In the data rows, the value 128 means zero.
Here are some numbered points:
[138 199 191 205 137 142 107 119 125 107  83  85  80 126 120 117  95 145
 164 116 116 183 166 147 140 153 118 160 161 170 146 104] 0
[173 174 191 141 131 140 141  86 104 160 142 233 205 218 168 174  94  76
  87  92 102  79 130 109  87 129 111  80 145  83 149 101] 1
[ 72 126 119 106  56  57 125  79 105  86 156 152 149 159 181 209 220 228
 200 204 140 137  86  98 120 118 103  77  97  75 113  99] 2
[160 150 208 188 139 117  92  94 107 120 115 129 181 138 102 141  91 105
 136 166 164 133 140 145  94 103  74 125  80 112  99 112] 3
[133 122 125 120 114 115 153 151 224 206 193 144 164  93 131  94 137 104
 112 100 102 131 159 134 118 147 119 102 130 117 128 140] 4
[194 200 183 140 151 139 135 107 109  97  85 148 126 137 117  80  73  95
 109 174 178 123 114  68 105 121 130 140 127  82  76  94] 5
[ 86 128  96 102  77  56 106 126  93 120 102 128 105 110 137 158 191 241
 236 255 243 170 168 170 136  93  86 129 111 106 105 150] 6
[ 74 127  92  70 125  91  57  61  83 118 136 104 115  81  86 114  67  94
 101 151 177 206 157 152  78  71  80 109 147  73  92 135] 7
[218 214 174 129 157 155 210 138 103  95 117 134  91  72 114 105 105 112
  65  73  86 116 103  98 140  98 111 153 128 183 108 166] 8
[ 83 113 135 152 126 168 226 151 143 142 148 135 131  75  71 109  74 130
  62 136  68 100  72  84 134 102 127 115 113  94 139  99] 9
[107 133  88  73 117 111  75 146 165 216 208 214 191 140 127 134 110 137
 128 109 132 137 119 143 171 157 131 100 101  78 105 142] 10
[144 104 120  94  53  90  75  98 147 147 138 139 182 227 255 254 220 214
 148 123  96 114 130  68  99 134 129  84  82 125  93 102] 11
[201 226 182 155 140 160 125 108  68 101 120 110 125 152 185  84  81 116
 124  95  92  78  84 136  83 140 137 122 134 134 139 140] 12
[100  95 121 155 208 212 239 165 184 146  97 106  93  88  75  84  64 118
 123 104 118 154  87  96  96 120  72  82 117 129 130 116] 13
[179 177 141 156 148  97 118  58  74  89 133 112 107 138 142  99  92 140
 170 145 133  94  90 137 119  92 102 128 150 156 134 142] 14
[ 76 123 117 101  63 107 116 101 127 118  90 101 155 142 133 193 149 144
 154 153 176 231 227 199 194 126 166 151  90 124 132  93] 15
[196 193 158 176 190 252 224 135  96 131  86 123 120  79 109  81  97  76
 124 129  95  79  99 124  94 134 130 175 162 172 155 138] 16
[105  95 102 147 149 203 160 189 144 136 101  87 161 188 161 165 104  92
 135 128  67  70 105  96 143 137 133 168 161 151 131 153] 17
[ 76  83 132  94 127 144 154 136 177 149 110 110 123 111 159 123 184 170
 161  98  97  97 108 117 102 154 159 144 157  98 161 122] 18
[ 85 113  72  71 128  87 118 125 123 204 211 247 237 224 169 177 152  87
 120  72 100 134  87 123 101  83 120 153 124 120 156 163] 19
[ 88  86 104 134  77 124 147 147 171 140 133 143 119  81 135  59  84 103
  74 113 101  62  83 114 128 110 191 184 180 162 150 131] 20
[135 118 100 116  99  73  81 129 145 104 161 142 162 138 157 115 125 109
 106 126  64 136 112 148 185 198 146 113 126 160 105 146] 21
[175 138 189 178 160 122 148 108 135 117  86 130  89 102 125  97  68 125
  73 122 103  76 124  94 131 100 145 183 142 200 187 180] 22
[109 137 105 102  82 105 162 149 132 138 134 147 122 106  96 104 100  72
 128 100 144 121 143 102 143 132 148 151 143 166 131 131] 23
[179 156 195 164 170 112  87 119 133  89 104  72  78 121  87 166 189 155
 162 130 137 129  95 111  79 122 121 133 134 164 126 133] 24
[ 75  78 111 119  69  85 121 130  70  87  93  82  63 138 119 163 197 183
 168 183 170 107 135 113 116  86 149 119  99 151 185 126] 25
[124 110 102 114 128 167 164 121 100  74  87 117 151 186 189 191 228 232
 215 175 143  77  88 106 102 140  81 128 106 111 100  84] 26
[203 156 144 164  99 146 101 116 150 144 147 193 158 126 133  82 102 115
  69 115  90  83  93 104  81 112 105 108  90  94 136 135] 27
[110 135 116  88 146 162 128 160 150 147 186 193 172 135 122  96  86 121
  99  83  67  75 136 104 131 164 124  92 109 104  82  88] 28
[ 72  97  95 116 130 124 132  81 116 102  79 117  91 148 116 164 189 179
 179 100 138  97  70 137  90 156 137 154 147 115 118 155] 29
[ 78 105 105 122 122 151 190 228 183 217 172 152  95  66  91  93  81  60
  62  76 127 146 148 147 114  86 100 141  86 133 101 130] 30
[173 140 155  96  81 105 109  88  64  85 113 134  98 121 102  71  91 111
  65  98  86  94 100 128 132 138 134 122 163 176 201 198] 31
[130 115  93 113 115 140 120 112 164 163 170 146 156 165 142  96 102  82
 102 122 198 208 189 136 138  92 141 110 160 142 126 122] 32
[107  97 108 133 135 139 148 146  99 150 108 123  90  79 103  60 109  92
  85 130 119 114  77  93 161 215 230 244 205 176 129 116] 33
[255 255 226 182 150 128 119 127  87 120  73  96 128  81 119 106 129 119
 115 128  88  94 110 108  73 146 130 134 159 151 118 116] 34
[134 112 161 116  89  94  71 121  84 120 182 200 143 120  99 121  96  92
  60 122 114  63  80  93 123 115  72 118 131 161 128 115] 35
[121  81 122 122  58  52  84  97 140 133 137 176 180 236 198 130 145 156
  87 131 114 123  77  80  94 118 140 146 133 117 137 127] 36
Which three points above are nearest to each new point by angle, seen from the average point of the numbered points? Their numbers follow each, nearest first.
[ 96  92 115  78 104 119 124 125 179 126 126 125 102 134 127 124  72 122
 128  68  97 116  87 114 155 124 153 114  82 148  78 111] 28 30 21
[244 215 242 227 121 150  67 113  70  86 100 100 117 127 111  70 131 122
  87  82  82 119 123 115  82  81  73  87  86 107 140 160] 34 12 27
[ 79 136  67  59  94 135 113 176 163 167 245 211 181 161 115 162 148 130
  71 134  78  77 113 102  74  69 123  80  98 120 115 124] 19 10 28
[102  99 186 185 185 198 140 186 135  94 118 120 133  88  58  90  85 104
 110 149 179 250 196 200 211 177 119 118 146 148 109 152] 0 32 15
[132  79 101  76  78 150 151 152 166 134 136 145 106 114 155 112 140 154
 128 119 169 117 140 146  93  88 115 129  97 143  98 118] 30 6 32
[134 161 149 144  91  71 120  75  74  75  74 108  79 112 102 128 109  80
  79  73 125 113 147 126 121 165 126 167 178 184 167 197] 31 22 0
[ 93  83 135 130 123 195 135 156 183 167 103 134 168 199 199 146 159 107
  76 115 122  73 107  73 132 125 111 147 120 143 151 185] 17 19 36
[149 191 211 193 156 117 122 149 106 133 110  67  84 118 124  75  59 108
 134 139 105 172 131 168 173 221 222 209 183  99 158 108] 0 33 34
[143 134 105 110  93 134 102 144 158 171 175 135 139  99  76 109 105 109
 129  86 111 148 176 215 209 142 111  91  77 104 135 125] 10 4 30
[ 94 124 139 161 177 144 140 150 128 152 132 123 180 174 116 120 151 135
 104  88 126 116  88  82  99 144  90  85 133  91 101 134] 13 28 1
[ 99  86 100 106  95  78  99 126  70 134 130 111  85  91 137 182 227 255
 255 255 194 147 121  76  92 109 123 134  77 126 143 151] 6 25 2
[ 87 120 133 146 221 171 167 221 173 143 102 138 166 164 141 139 139 136
  77 101 120  87  74 125 103  72  70 115 101 129 116 110] 13 17 30
[ 84 123 135 111 176 193 173 127 151 161 145 141 147 170 174 158 101 113
 126 132 111 130  73 120 161 144 184 192 196 186 148  94] 17 33 20
[153 137 104 123 148 153 135 190 132 166 101 140 127  78  84 103 113 190
 180 255 255 227 170 137 106  85 145  72 142 132 139 115] 6 32 15
[112 150 149 163 169 119 139 111 109  78  84 119 122 131 164 136  88 103
  93 123 123  81  73  82  89 119 121 107 147 188 160 162] 22 12 14
[ 81  85 113  72  55 105  79 134 136 125  95 160 134 153 156 190 119 109
  99 102 134 156 207 152 165 138 127 160 143 116 103 116] 15 32 21
[ 84  90 115 117  67  89 129 104 129 157 159 237 220 144 136 127  75  73
 129  83  95 154 101 101  87  80 114  93  74  77 141 123] 19 10 1
[137 136 146 156 153 140 113 120 126 108 117 121 134  70  69 128  90  91
 162 123 119 104 158 147 131  95  91 104 141 158 131 149] 3 0 16
[ 82 115  61  91 119 125  95  75  86 101 134 112 160 150 237 186 210 184
 173 128 109 131 121 108 142 193 200 138 111 116  87 110] 11 2 26
[ 95 176 123 186 165 137 176  98  92 120  94 102  84 116 129 156 124 115
 112 110 134 114  86  79 131 179 164 174 132 136 156 109] 33 16 0
[106  86  95 101 141 165 124 147  96  91 137  65 105 132  63 104 107 122
  85 149 122 138 123 123 166 127 138 152 170 144 154 102] 33 9 20
[142 115 155 179 167 159 174 124 161 139  91 119 100 110  87  68 116  96
  93  91 114 165 151 148 179 176 132 108 101 148 123 152] 13 0 30
[173 190 137 170 167 177 227 230 213 152 103  75 114 110  91  87 112  87
 108 182 217 165 164 145 113 101 107  79 140 105  75 144] 13 30 5
[ 88 129 109  72 123 114 109  75 123 103  74 118 171 131 187 121 110  88
  83 122  98 115 179 177 192 152 131 155 133  98  79  95] 15 21 7
[101  65 108 101 129 151 166 170 235 199 183 181 160 149 130  61  97 103
  95 100 121 111 129 153 142 115 169  84 134  86 143 137] 4 30 10
[178 170 210 152 127 110 145 104 123 129  97  91 131 114 152 181 140 156
 149 112  65 106 120 125 144 114 153 111 151 156 150 139] 34 24 0
[128  73 109 111  99 115  98  67  98 102  77  79  94 109 121 200 195 220
 194 170 198 242 241 190 178 177 151  98  98 148  92  88] 15 6 25
